[-12 -34   1  72 -78 -44 -54   8  20 -43  59   4 -28  55  21  20  24 -14
 -19  -6 -13 -63 -66  25  41   4  -3 -62  20  -4  36  17  70 -55 -35 -68
  26 -12   5  88  47  18 -90  14   2 -36 -36 -51  23 -98  32  49 -25  31
   3  37]  q134
[  5 -17  10  59 -32 -14 -49  32  20   4  59   7 -11  57  45  23  38 -13
 -18   5 -69 -67  -8  34  32  35  -5 -28  20 -23  67  43  89 -27 -14 -42
  37   0 -10  24  44   6 -62  12  35 -30  -3 -50  17 -69  10  10  -7  18
  13  63]  q799
[ -5 -42 -30 -89  27  15  14 -36 -26  -3 -54 -26   5 -13  53  27  35  -7
  39 -29  40 -12  92 -48   9   9  54 -41 -31 -62 -52  44 -29  64  -9 -21
  59  -3   2 -15  -8  36 -64 -78  15  -4 -18  21  13  -9  35 -14  -8   7
   1  14]  q778
[-20  17  23 -84  -8 -12 -38  -8  20  26 -69  -9  10  77  35  67 -12 110
 -13 -57  34  43  61  -6 -23 -54 -44   2  -9  22   2  -7  54  54 -16  23
 -24 -58  52  -9  78   3  -7  28  46   6  29  -8  -8  -1 -15   8   4  13
 -28   7]  q658
[ -5 -42 -30 -89  27  15  14 -36 -26  -3 -54 -26   5 -13  53  27  35  -7
  39 -29  40 -12  92 -48   9   9  54 -41 -31 -62 -52  44 -29  64  -9 -21
  59  -3   2 -15  -8  36 -64 -78  15  15 -18  21  13  -9  35 -14  -8   7
   1  14]  q644
[  41 -107  -38   -5   22   26  -69   11   24  -48   14   -3   49   46
  -58  -34   11  -54  -27   10  -10  -24   38  -83   36  -29  -22  -14
  -13   28  -41  -29   41  -82   91  -27   80    9  -61   -7   45   -8
  -36  -30   21    1  -61  -41    7    5   15   42   24    4   33  -30]  q497
[  42  -47   29   48  -55    3  -36    5   20  -48   67    3  -23   48
   16  -33   16   -7  -30  -40  -34  -28  -29    3   25   38    5    0
   15   10   49   42   57  -55   21  -68   32    1    4   29   18    4
  -34  -17   22  -57  -11  -66   18 -102   23   19   -2    9   53   16]  q156
step +1: [-12]
[-11]
step +1: [21 13 -9]
[22 14 -8]
step -1: [4]
[3]
step -1: [-89]
[-90]
step -1: [-5]
[-6]
step -1: [-29]
[-30]

[  1  -3 -38  -1  35   2 -30   2 -16  25] = q799
[  1   0  62  -1   7  -1  51  -1 -26 -21] = q778
[ -1   2  31   4  65  -1  25  -1 -47   5] = q497
[ -2   4 -57 -27 -74  -1 -34   4   6   5] = q593
[ 0  2 16  9 21  0 13 -2 31 -9] = q707
[ -1   1 -77 -22  -8  -1 -57  -2 -16  32] = q658
[  0  -2  62 -17  21   0  49   1 -21 -30] = q570
[  3  12 -47  26  96  -2 -41   0  38  14] = q156
[  4  -1   6  -4 -54   4   2  -1 -28  13] = q888
[  3  -4 -68 -32   3   1 -54  -1 -29  27] = q134
step +1: [ 62 -17]
[ 63 -16]
step +1: [-68 -32   3   1]
[-67 -31   4   2]

[-47  31  -4  38  10 -49  29  49] = q707
[ 44 -15   9 -23  -2  -1   8 -15] = q497
[ 49 -23  32  81 -40  38 -15   5] = q778
[ -1   3  24 -18  24   5  11  22] = q391
[-1  1 10  0  8  0 12  8] = q593
step +1: [1]
[2]
step +1: [-47  31  -4]
[-46  32  -3]
step +1: [10]
[11]
step -1: [  9 -23  -2]
[  8 -24  -3]
step -1: [44]
[43]

[-15  -9   1   1  47 -25  78 -31 -78  13   4 -23  18  -4  -5  84 -55   0
  26 -10  97 -16  28  60  95  42 -38 -17 -46  -9  38   0 -17  -3  23  -7
  36  37  76] -> q156
[-47 -28   8 -13 -26   9 -22 -14 -12  19  -3 -16 -10 -12  14 -40 -20  23
   8  41 -47 -33 -21  24  32   5  69 -52  48 -21 -24  38  94   3  12 -42
 -39  68 -19] -> q888
[ 12 -16  13   3  63 -42  47  -6 -93   2   8 -25  -8 -27  25  44 -69 -29
  74 -13  73 -50  17  97  80  28 -37  -9 -43 -12   1 -19  10  19  16  15
  24  20  35] -> q391
[-47 -28   8 -13 -26   9 -22 -14 -12 -64  -3   2 -10 -12  14 -40 -20  23
   8  41 -47 -33 -21  24  32   5  69 -52  48 -21 -24  38  94   3  12 -42
 -39  68 -19] -> q134
step +1: [-7]
[-6]
step +1: [ 44 -69 -29  74]
[ 45 -68 -28  75]

